Some points:
< 46  28  10   3   6 -50 -61  25 -43  82  80 -19  73  -7 -81  18 -49  22 -51 -34  39 -79 -41  66>
<-33  53 -74 -32 -14  32  43  52 -24 -10 -11 -30 -45   6  43 -18  27 -17  22 -42  38  27  65 -56>
<-19  -5  37 -39 -52 -23 -33   4  -1 -31 -36  44  16  -3  -2 -25 -20 -68 -10  37 -32  -6 -14 -56>
<-18 -11  12 -42 -42 -28 -41  -1 -11 -31 -37  14  21  -4  -1 -26 -25 -63 -11  11 -40  -4 -12 -45>
<  1  61 -12  18   2  -5 -45  52 -53  81  65   2  73   3 -68 -12 -15  45 -51 -41  67 -74 -19  36>
<-32  72 -45   9 -15  36  13  62 -53  48  35   2   8   9 -22 -21  27  39 -30 -46  79 -37  19 -14>
< 71   0  16 -15   0 -57 -29  -1 -35  62  74 -33  27 -10 -68  49 -50   8 -44 -31  25 -57 -49  67>
< 42 -86 -21 -21 -54 127  54 -97 -23 -53 -30 -19  28  17  40  74 127  10 -30 -28 -27  42 -38 -23>
<-23  73 -35  15 -10  26  -5  61 -53  62  47   5  32   9 -39 -21  14  45 -39 -45  79 -53   7   1>
< 81 -16  15 -23  -7 -48  -6 -15 -30  47  67 -40  -5 -10 -56  63 -39   1 -41 -31  18 -43 -48  61>
<-21  -7  44 -25 -48 -15 -22   3   5 -28 -34  54   4  -3  -2 -25 -14 -56 -11  44 -27  -7 -16 -51>
< -7   1 -42 -29  41 -32 -29  12  35 -37 -34 -51  14  -4  59 -16 -27 -54  75  -5 -45  63  71 -22>
<-16  22 -62 -43  15  -9   3  29  12 -37 -32 -52 -18  -1  63 -16  -6 -52  59 -23 -19  58  78 -47>
< -6  -5 -31 -14  54 -39 -40   2  47 -35 -34 -44  26  -7  55 -19 -33 -42  77   5 -55  58  64  -7>
< 87 -56   3 -34 -36  16  67 -58 -21  -3  35 -47 -79  -4  -5  94  30  -1 -32 -28   6   7 -44  27>
< -5 -13 -17   2  65 -39 -46  -7  56 -32 -33 -35  35  -6  47 -20 -36 -29  76  14 -59  55  56   8>
< 68 -75 -11 -30 -50  79  84 -81 -22 -33   3 -37 -64   7  23  96  92   4 -29 -28  -5  32 -41   0>
<-24  -6  50  -9 -41  -6  -8   1  11 -24 -31  61  -7  -1  -3 -24  -8 -37 -10  51 -18  -7 -17 -44>
<-34 -11  61  52   1  15  31 -12  37 -13 -22  78 -38   3  -5 -22   9  32  -1  66  -1  -3 -22  -4>
<-25 -14  -4 -19 -19 -16 -19  -9 -13 -28 -34  -2   5  -2  -2 -28 -18 -24 -11  -8 -35  -5 -13 -20>
<-28  42 -71 -41  -8  19  34  46 -12 -21 -19 -36 -42   2  53 -14  18 -32  37 -35  19  41  74 -57>
<-36  60 -68 -23 -18  40  48  56 -32   4   0 -19 -43   6  29 -17  34   0   8 -43  53  12  55 -51>
< 89 -44   6 -32 -27 -11  48 -44 -23  14  49 -45 -63  -7 -23  88   3  -3 -35 -28  10  -9 -48  40>
< 61  14  14  -8   4 -56 -48  12 -40  75  79 -25  53  -8 -77  34 -53  14 -47 -33  33 -69 -46  68>
<-37 -15  62  81  34  19  33 -23  53  -6 -17  74 -38   4  -1 -25  11  64  11  68  -2   3 -17  24>
<-27 -18 -12  -3  -6  -9  -4 -14 -11 -24 -33 -11  -9   1  -2 -27 -11   1 -12 -15 -28  -2 -16  -6>
<-11 -22  12  41  79 -31 -40 -20  69 -20 -28  -9  33  -4  33 -24 -31  10  67  35 -53  42  33  33>
<-33  -9  57  31 -16  11  20  -7  26 -17 -25  77 -29   2  -3 -24   7   9  -6  63  -5  -5 -21 -18>
<-38 -15  63  70  20  19  36 -18  46  -7 -19  77 -41   5  -3 -23  12  50   4  68   0   1 -21  10>
<-13  11 -54 -38  27 -22 -14  18  24 -36 -34 -51  -1  -6  63 -14 -17 -56  70 -15 -33  60  78 -36>
<-16  -8  22 -48 -50 -30 -45   2  -9 -34 -38  24  26  -5   0 -27 -27 -73  -9  19 -41  -6 -13 -50>
<-35 -19  57  90  50  15  28 -26  60  -4 -18  64 -28   5   1 -24   6  69  18  68  -8   7 -15  34>
<-37  67 -64 -12 -19  44  41  62 -42  18   8 -10 -31   9  14 -20  38  16  -7 -47  67  -4  44 -43>
<-16 -23  26  61  81 -21 -27 -24  70 -15 -23   7  25  -3  24 -23 -27  31  57  44 -45  34  22  42>
< 15  53  -4  14   3 -23 -58  45 -52  88  73  -4  84  -1 -78  -3 -28  39 -54 -40  59 -80 -28  49>
<-32 -21  51  92  65   8  17 -26  66  -5 -18  54 -16   3   8 -25   1  70  28  64 -15  12  -9  42>
< 80 -68  -5 -36 -44  46  82 -72 -22 -18  20 -40 -79   2  11  95  61   1 -30 -28   2  20 -43  14>
<-27 -23  44  85  73  -1   3 -28  70  -7 -18  40  -4   2  10 -23  -7  62  37  58 -25  19   0  46>
<-22  31 -69 -44   3   6  21  38  -1 -29 -28 -46 -32   1  60 -15   7 -45  49 -32   1  51  75 -54>
< 29  42   4   9   7 -39 -65  35 -48  85  76 -11  84  -3 -82   7 -41  33 -53 -35  49 -82 -36  58>
<-36  70 -56  -2 -19  43  31  63 -46  33  21  -2 -13   8  -3 -22  34  29 -19 -45  75 -22  33 -29>
<-28  -7  55  10 -28   2   7  -2  18 -20 -27  70 -19   2  -5 -24  -1 -16  -8  58 -11  -6 -20 -31>
<-20 -12   4 -32 -32 -23 -32  -4 -12 -30 -36   6  15  -3  -1 -29 -23 -46 -11   2 -38  -5 -13 -32>
< -8 -18  -3  21  75 -37 -46 -13  63 -26 -30 -23  37  -6  41 -22 -36 -11  72  25 -58  49  45  22>
<-16  -7  30 -46 -54 -28 -42   5  -5 -32 -38  34  24  -4  -2 -25 -25 -75 -10  30 -36  -4 -12 -56>
< 56 -80 -17 -26 -54 113  75 -90 -22 -43 -13 -28 -27  11  34  88 122   7 -32 -26 -14  38 -39 -12>
<-13  68 -24  19  -3  12 -25  59 -54  73  57   5  55   5 -55 -18   1  47 -47 -42  76 -66  -8  18>
<-22 -23  35  75  78 -12 -15 -27  72 -12 -21  24  11   0  17 -24 -16  48  50  53 -37  27  10  45>
< 86 -30  12 -29 -17 -33  21 -29 -26  31  59 -45 -37  -9 -40  76 -20   0 -37 -30  15 -26 -48  52>
These points spread out most along one direction. Where along it does each point below lie, from 0 to 9? The average is between 4 and 5, and the first point in the table lies past the average.
<-27 -18 -12  -3  -6  -9  -4 -14 -11 -24 -33 -11  -9   1  -2 -27 -11   1 -12 -15 -28  -2 -16  -6> 4
< 80 -68  -5 -36 -44  46  82 -72 -22 -18  20 -40 -79   2  11  95  61   1 -30 -28   2  20 -43  14> 5
<-16  22 -62 -43  15  -9   3  29  12 -37 -32 -52 -18  -1  63 -16  -6 -52  59 -23 -19  58  78 -47> 3
<-19  -5  37 -39 -52 -23 -33   4  -1 -31 -36  44  16  -3  -2 -25 -20 -68 -10  37 -32  -6 -14 -56> 4
< -6  -5 -31 -14  54 -39 -40   2  47 -35 -34 -44  26  -7  55 -19 -33 -42  77   5 -55  58  64  -7> 2
< 61  14  14  -8   4 -56 -48  12 -40  75  79 -25  53  -8 -77  34 -53  14 -47 -33  33 -69 -46  68> 8
< 68 -75 -11 -30 -50  79  84 -81 -22 -33   3 -37 -64   7  23  96  92   4 -29 -28  -5  32 -41   0> 4
<-27 -23  44  85  73  -1   3 -28  70  -7 -18  40  -4   2  10 -23  -7  62  37  58 -25  19   0  46> 3
<-37  67 -64 -12 -19  44  41  62 -42  18   8 -10 -31   9  14 -20  38  16  -7 -47  67  -4  44 -43> 5
<-13  68 -24  19  -3  12 -25  59 -54  73  57   5  55   5 -55 -18   1  47 -47 -42  76 -66  -8  18> 7
<  1  61 -12  18   2  -5 -45  52 -53  81  65   2  73   3 -68 -12 -15  45 -51 -41  67 -74 -19  36> 8
< -7   1 -42 -29  41 -32 -29  12  35 -37 -34 -51  14  -4  59 -16 -27 -54  75  -5 -45  63  71 -22> 2
<-33  -9  57  31 -16  11  20  -7  26 -17 -25  77 -29   2  -3 -24   7   9  -6  63  -5  -5 -21 -18> 4
<-18 -11  12 -42 -42 -28 -41  -1 -11 -31 -37  14  21  -4  -1 -26 -25 -63 -11  11 -40  -4 -12 -45> 4
< 71   0  16 -15   0 -57 -29  -1 -35  62  74 -33  27 -10 -68  49 -50   8 -44 -31  25 -57 -49  67> 7
<-23  73 -35  15 -10  26  -5  61 -53  62  47   5  32   9 -39 -21  14  45 -39 -45  79 -53   7   1> 7
<-34 -11  61  52   1  15  31 -12  37 -13 -22  78 -38   3  -5 -22   9  32  -1  66  -1  -3 -22  -4> 4
